In the rows, 128 means zero.
A single turn carries every row of the set below to another of its rows. Some are shown first; where does it send the rows asked next?
fonir: 136; 137; 109; 146; 135; 138; 134; 141; 116; 128; 78; 138; 110; 120; 142; 131; 111; 122; 113; 102; 122; 127; 157; 116; 133; 113; 124; 108; 131; 140; 123; 122; 130; 129; 115; 155; 163; 164; 137; 121; 131; 144; 170; 105; 132; 123; 102; 139; 115; 105; 145; 163; 110
zuf: 135; 142; 113; 147; 137; 151; 137; 146; 125; 131; 74; 143; 130; 117; 153; 143; 120; 127; 135; 106; 130; 131; 156; 115; 135; 124; 129; 121; 129; 137; 136; 123; 130; 128; 124; 159; 169; 161; 126; 109; 139; 148; 164; 125; 141; 136; 100; 126; 110; 116; 133; 154; 107
fug: 136; 134; 129; 137; 124; 154; 155; 128; 116; 147; 105; 137; 96; 118; 122; 134; 119; 128; 117; 110; 129; 167; 145; 108; 141; 137; 127; 127; 131; 127; 128; 138; 125; 98; 94; 132; 144; 138; 138; 132; 140; 136; 151; 142; 131; 106; 108; 87; 133; 137; 130; 116; 106
vur: 112; 126; 126; 143; 132; 139; 143; 186; 144; 159; 129; 137; 115; 125; 126; 132; 122; 128; 122; 115; 129; 145; 141; 104; 135; 130; 141; 97; 126; 149; 128; 101; 109; 113; 122; 138; 111; 149; 128; 122; 141; 139; 151; 97; 120; 81; 121; 133; 116; 120; 138; 184; 116
rolup: 131; 136; 114; 160; 126; 142; 138; 148; 126; 131; 71; 139; 121; 107; 159; 132; 119; 120; 116; 106; 127; 133; 161; 116; 132; 127; 120; 115; 120; 150; 123; 125; 123; 125; 126; 139; 166; 167; 136; 128; 141; 148; 177; 120; 128; 125; 113; 112; 110; 116; 135; 162; 105
dokil: 123; 145; 113; 146; 126; 148; 148; 119; 119; 151; 115; 130; 77; 115; 122; 132; 118; 131; 126; 114; 127; 166; 145; 114; 128; 131; 130; 135; 131; 144; 130; 132; 127; 95; 114; 138; 150; 156; 145; 127; 132; 121; 142; 133; 127; 108; 110; 92; 128; 129; 134; 113; 114
Musip: 107; 132; 111; 137; 144; 143; 145; 188; 147; 161; 131; 144; 122; 130; 133; 127; 131; 138; 147; 123; 131; 136; 133; 111; 129; 136; 152; 119; 134; 149; 142; 108; 109; 123; 133; 150; 124; 147; 114; 111; 138; 139; 139; 99; 129; 95; 108; 130; 117; 118; 135; 173; 126
rufa: 136; 139; 124; 136; 142; 141; 142; 167; 139; 155; 154; 140; 125; 95; 115; 123; 122; 116; 105; 108; 122; 140; 162; 104; 137; 122; 131; 122; 140; 110; 138; 84; 143; 110; 122; 142; 154; 146; 131; 120; 142; 156; 112; 94; 116; 129; 139; 104; 133; 133; 117; 125; 104
zopek: 124; 136; 127; 132; 133; 132; 142; 170; 141; 159; 147; 136; 124; 92; 118; 109; 119; 128; 101; 107; 120; 131; 153; 108; 149; 114; 137; 122; 131; 123; 140; 94; 134; 112; 105; 127; 164; 146; 116; 137; 139; 160; 124; 81; 114; 137; 138; 106; 139; 131; 120; 127; 104
rar: 110; 124; 131; 145; 126; 151; 134; 199; 127; 142; 102; 135; 87; 132; 152; 136; 106; 133; 123; 112; 118; 154; 150; 106; 140; 120; 137; 140; 114; 144; 131; 140; 142; 118; 119; 122; 108; 162; 113; 117; 145; 141; 152; 94; 128; 150; 113; 100; 115; 150; 116; 134; 113
Mifin: 129; 135; 116; 147; 148; 114; 137; 158; 149; 139; 136; 121; 142; 105; 113; 120; 112; 119; 131; 103; 117; 142; 143; 115; 118; 124; 134; 130; 141; 150; 114; 128; 132; 102; 134; 136; 161; 158; 128; 117; 131; 150; 148; 90; 103; 87; 129; 130; 132; 145; 135; 105; 119
sev: 124; 120; 128; 139; 131; 152; 123; 193; 118; 138; 111; 144; 75; 135; 146; 136; 105; 128; 139; 116; 118; 149; 148; 109; 121; 117; 136; 135; 125; 133; 142; 128; 144; 128; 112; 136; 105; 157; 128; 108; 128; 137; 144; 86; 133; 141; 107; 114; 120; 146; 126; 134; 121
vove: 129; 132; 124; 133; 125; 140; 148; 126; 117; 148; 101; 135; 89; 122; 123; 117; 117; 133; 128; 113; 131; 158; 125; 118; 142; 130; 133; 143; 129; 141; 140; 143; 124; 108; 99; 133; 162; 140; 125; 136; 132; 131; 141; 130; 131; 115; 101; 93; 137; 128; 130; 112; 119
mot: 143; 126; 124; 136; 138; 125; 137; 160; 148; 145; 143; 141; 145; 101; 124; 113; 109; 124; 141; 104; 124; 129; 139; 121; 113; 125; 127; 125; 138; 129; 141; 130; 127; 136; 119; 131; 154; 137; 125; 127; 127; 160; 160; 102; 121; 100; 119; 137; 138; 144; 138; 93; 117
gim: 120; 142; 137; 149; 135; 138; 143; 157; 158; 155; 142; 123; 153; 100; 117; 133; 105; 123; 121; 92; 127; 141; 151; 116; 129; 118; 126; 121; 127; 138; 128; 128; 129; 110; 118; 126; 145; 155; 123; 125; 144; 156; 168; 114; 115; 100; 129; 139; 123; 157; 132; 98; 107
mol: 120; 142; 125; 146; 129; 142; 133; 168; 145; 160; 157; 137; 120; 82; 130; 115; 126; 122; 121; 112; 121; 137; 151; 113; 128; 119; 131; 129; 128; 129; 153; 79; 137; 113; 120; 132; 163; 157; 129; 122; 133; 148; 120; 90; 115; 137; 140; 100; 135; 133; 122; 122; 110
vidon: 126; 112; 126; 142; 129; 137; 127; 194; 115; 130; 103; 137; 76; 134; 139; 129; 104; 117; 117; 114; 115; 159; 150; 105; 132; 120; 131; 132; 125; 140; 119; 134; 144; 114; 124; 129; 106; 159; 129; 116; 137; 138; 143; 84; 119; 129; 118; 102; 123; 144; 123; 145; 117
kud: 113; 118; 129; 145; 129; 139; 150; 197; 153; 163; 122; 145; 133; 120; 147; 121; 129; 127; 133; 118; 135; 142; 134; 109; 139; 144; 136; 111; 118; 148; 146; 113; 107; 132; 129; 130; 117; 140; 110; 133; 149; 145; 154; 113; 123; 97; 120; 116; 117; 122; 127; 177; 118

mot turns into Mifin
rufa turns into zopek
vur turns into kud
Now find these:
sev turns into vidon
dokil turns into fug
fonir turns into rolup

